In the data rows, the value 128 means zero.
Here are some points, one per row:
[ 66  83 255 183 102 111 128  63 107 218 134 148  92 217 104 226 136 114
 153 100 102 100 255 134 123 129 138 116 166 113 120 152  96 131 114 112
 122 129 108 199 107 105  76 118 171 128  71  98 108 116  77  27 119 108
  99 111 159]
[ 94  63 141 123 222 141 106 134 119 140 155 145 101 171 129 128 193 125
  98  79 121 104 194  74 203 128 149 119 146 131  60  89 202  84  57 113
 161 141  95 205 138 109 104 185 109 126 155 110 118 131 114 200 130 111
 121 119  29]
[ 48 124 140 101 116 115 121  95 140 104 129  86  86  95 156 115  53 108
 189 143 193 162  86 106 188 126 121 184 136 143  99 120 184 156 120 163
 162 191 104 101 131 125 168  91 152 113 114 105  84 155 136 177 113 105
  92 115 211]
[132  95 115  86  97 118 121  81 170 153 187 126 129 112 122  71  94 137
 125  80 190 112 109 184  77 138 109 137  69 144 162 242 231 130 154 138
 139 125 121 120 204 101 160 131  53  86 213 133 115 112  98  78 117 129
 138 119 129]
[120 108 117 154 141 128 126 124 105  75 138 148 131 145 120  90 163 136
 105 136 141 144 129 255 140 121 133 118 148 115  82 195 172  90 121  85
  55 116  89 168  63 109 127 171 148 138 134  99 109 198 102 190 108  97
  66 105 160]
[152 116 106 148 135 111 124 144 161 165 165 146 130  68 132 134  74 118
 108 119 114 159 171 110 190 117 124 153 122 130  50  85 100 122 185  68
 127 160 205 145  85 102  97  97  73 119 228 162 132 167 128 117  99 108
 103 122 166]
[ 81 123 105 170 238 115 116  87 103 232 192 141 116 129 115  59 127 124
 142 145  67 131 116  66  92 101 150  89 144 101  95 196 163 122 230 127
 139  51  80 214  93 119 122  63 145 115 120 111 133 161 105 187 135 124
 134 115 177]
[138 106  73  61  99 136  97 123 100 236 168 152 110 166 106 170 103 115
 172 106 191  84  90 133 193 104 197 118 147 104 137 102 140  92 255 119
  99  78  81 147 143 137 119 171 103 109 137  89 122 169 113 108 127 107
  87 128 180]
[165  78 144 176 135 123 143 111 111  73  99 138 113 106 134 138 224  90
  62  40  92 144 110  39 125 133 166 107 118 124 188 136 190 150 177 129
  79 152 117 165 136 130 113 199 100 150 113 106 121 181 125  70 119  94
 146 129 220]
[163 119 166 169  67 120 117 132 105 141 167 110  64 127 134 128 157 119
 121  31 144 105 140 119 118 128 157 132 168 108 203  58 102  58 107 105
 154  84 129 187 124  81 116 110 227 119 158 138 113 129 116 188 109 148
 145 111 197]
[135 133  84 112  75 131 144 117  98 133 118 123 120  86 109  86 194 110
 150 170  88  60  87 137 245 130 153 170 132 104 200 149 207 168 107 103
 222 126 165 141  57 122 143  89  61 130 142 133 122 131 115  90 137 152
  89 119 144]
[  4 117  95  81  61 122 111 148 137  58 158 196 107  82 127  94  74 131
  85  91  42 134  86 174 124 116 193 190 138 154 169 195  90 131 173 184
 194 161 135 104  94 167 113 174 142 138 146 144 135 130 100 176 122 136
 172 136 104]
[206 122  74  79 129 141  89 117 192 211  71 151  53  95 130  69  71 170
 134 114  77 197  90 167  96 184 203 213  79 130 184 111 163 152 134 175
 129 195 142  52  62 110 116  97 119 172 119  96 141  82  84 159 155 110
 149 122 109]
[225 107  78  86 102 132 128 166 165 162 101  81 142  98 168  94 101 224
 157  33 205 190  72 135 140 128  80 102  93 210 115 192  50 225  58 201
 221 160  83  99  51 172  73 105  94 171  72 130 157  92  37 118 136 158
 158 135 126]
[127 160  91 255 142 128  97  83 145  25  99 111 163 182 129 187 145 150
 138  48  74 113  93 108 125 125 131 196 114 141 119  85 126 161 136 101
 191 144 122  79 164 132 122 131 173  96 160 128 126 132 135  96 128 137
  94 116 107]
[101  77  88 123 100 128 211 161 100 143  96 105 200 118  99 191 118 112
 111  93 114  97 131  98  85 169  67 123 115 140 225 107  99 201  86 109
 111 119 215  78 183 152 100  78 200 127 115 122 131 100 115 255 142 116
 109 136  97]
[ 72 187  78 164  92 124 129 205 113 208  94 111 195  79 153 174 142 137
 138 200  84 135  69  96 143 151 106  89  83 143  96 106 121 152  62 133
  73 127 181 108 204 132 101 160 255 143 126 101 138 103  88  60 113 168
 128 122  93]
[218  91 106  73 157 123 181 161 111  81 110  96 111  98 100 153 105 139
  76 232 150  78 159 108 102 139 129 152 138 145  66 130 121 142 115 146
 147  76 133  92 134 145 117 150 255 128 109 149 122 117 182  27 146 139
 131 137 107]
[135 213 182 122 111 112 179 172 115 185  55  98 216  91 110 135 171 130
  35 174 131 168 151 152 113  99 119 126 159 105  91  84 135 106 133 180
 110 111  27  78 215 129 104  61 106 125  90 150 151  91 187 128 126 145
 156 121  92]
[ 65 163 105  85  74 225 232 136 112  69 101 135 152  94 210  59  80 142
 255  74 101 122 136 182  82 224  92  73  77 150  42  79  83  93  91 105
  71 108  62 122 198 174  73  85  47 186  78 208 198  90 255  71 220 190
 179 231 116]
[255 183 162  73  74 134 119  86 141  66 162 128 159 138 135 141 177 104
 144 255  66 138 122 109  93 113  92 104 103 112  76 108  91 147 127 138
 114 148 118 120 194 125  71 123 162 121 105 139 119 120  99 188 132 126
 109 150 118]
[131 106 157 157  62 122 102 112 122 119 117 114 111 206 117 112 153 140
 138 133 120 160 102 113 163  93 111 146 234 134  85 116 133 139 113 150
  78  89 255 103 146 138 180 106 129 115  99  96 145 118 151 124 113 111
 141 133  53]
[ 75 132 157  60 255 101  90 123 140  70 170  96 153 153 133  96 164 130
 118  99 123 100 185 148 132 102 113 154 180 116 188  71  82 143 115 140
  55 112 168 125 129 109 162 175  70  96 145 133 121 182 111  81 112 144
 108 117 180]
[133 167 167  93 133 109 116 117 109 141 168  72 139 187  84 214 161  92
 110 116 148 163 120 107  93 121 144 125 104 107  88 117  96 109  80  95
 111 130 124 162  61 143 255 156 105 111 176 156 104 182 152 107 122 111
 145 120  74]
[124 139 176 238 176 100 118 136 126 127 118 102  75 162 130 122 153 122
 112 191 128  54 133 119 115 121  91 113 144 115  61 136  68 120 159 112
 127 125 134  98 112 110 238 250  35 118 145 123 108  73 132 203 118 110
 133 122 148]
[162 121 124 183 137 132 126 255 129  70 136  99 147 152 143 163  59 106
 153 241 104 155 146 116 109 100 133  74 154 124 254 143  92  89 115 140
 112 127 104 136 138 138 114  75 105 122 131 142 105  81 165  76 116  87
 130 122  83]
[134 185 172 106 162 133 142  95 117  96 100 123 167 127  99 139  91 135
 114 209 189 148 109 113  96 129 131  98  84 114 184 129  83  71  99 113
 169 116 178 127 155 117 100 164 109 133  71  57 157 134 226 121 103 147
 169 104 103]
[108 164 106  97 138 169  70  96 191  82  74 255 102 100 157  95  98 125
 135 125 255 126 116 138  79 114  52  63  90 125 143 150 164  99 160 100
 112 182  82 110  64 152 155  71 117 148 115 225 151 106 106 107 169 166
 153 165 102]
Along one direction, these points spread out more than along any other. For each point below, how far along it does it lie, from 0 to 99? 50 is the average, and the first point above lies past it. One standard deviation of the points above along it is 16.
[225 107  78  86 102 132 128 166 165 162 101  81 142  98 168  94 101 224
 157  33 205 190  72 135 140 128  80 102  93 210 115 192  50 225  58 201
 221 160  83  99  51 172  73 105  94 171  72 130 157  92  37 118 136 158
 158 135 126] 23
[124 139 176 238 176 100 118 136 126 127 118 102  75 162 130 122 153 122
 112 191 128  54 133 119 115 121  91 113 144 115  61 136  68 120 159 112
 127 125 134  98 112 110 238 250  35 118 145 123 108  73 132 203 118 110
 133 122 148] 66
[  4 117  95  81  61 122 111 148 137  58 158 196 107  82 127  94  74 131
  85  91  42 134  86 174 124 116 193 190 138 154 169 195  90 131 173 184
 194 161 135 104  94 167 113 174 142 138 146 144 135 130 100 176 122 136
 172 136 104] 46
[135 133  84 112  75 131 144 117  98 133 118 123 120  86 109  86 194 110
 150 170  88  60  87 137 245 130 153 170 132 104 200 149 207 168 107 103
 222 126 165 141  57 122 143  89  61 130 142 133 122 131 115  90 137 152
  89 119 144] 55
[134 185 172 106 162 133 142  95 117  96 100 123 167 127  99 139  91 135
 114 209 189 148 109 113  96 129 131  98  84 114 184 129  83  71  99 113
 169 116 178 127 155 117 100 164 109 133  71  57 157 134 226 121 103 147
 169 104 103] 41
[108 164 106  97 138 169  70  96 191  82  74 255 102 100 157  95  98 125
 135 125 255 126 116 138  79 114  52  63  90 125 143 150 164  99 160 100
 112 182  82 110  64 152 155  71 117 148 115 225 151 106 106 107 169 166
 153 165 102] 32
[ 75 132 157  60 255 101  90 123 140  70 170  96 153 153 133  96 164 130
 118  99 123 100 185 148 132 102 113 154 180 116 188  71  82 143 115 140
  55 112 168 125 129 109 162 175  70  96 145 133 121 182 111  81 112 144
 108 117 180] 65
[138 106  73  61  99 136  97 123 100 236 168 152 110 166 106 170 103 115
 172 106 191  84  90 133 193 104 197 118 147 104 137 102 140  92 255 119
  99  78  81 147 143 137 119 171 103 109 137  89 122 169 113 108 127 107
  87 128 180] 66
[127 160  91 255 142 128  97  83 145  25  99 111 163 182 129 187 145 150
 138  48  74 113  93 108 125 125 131 196 114 141 119  85 126 161 136 101
 191 144 122  79 164 132 122 131 173  96 160 128 126 132 135  96 128 137
  94 116 107] 52
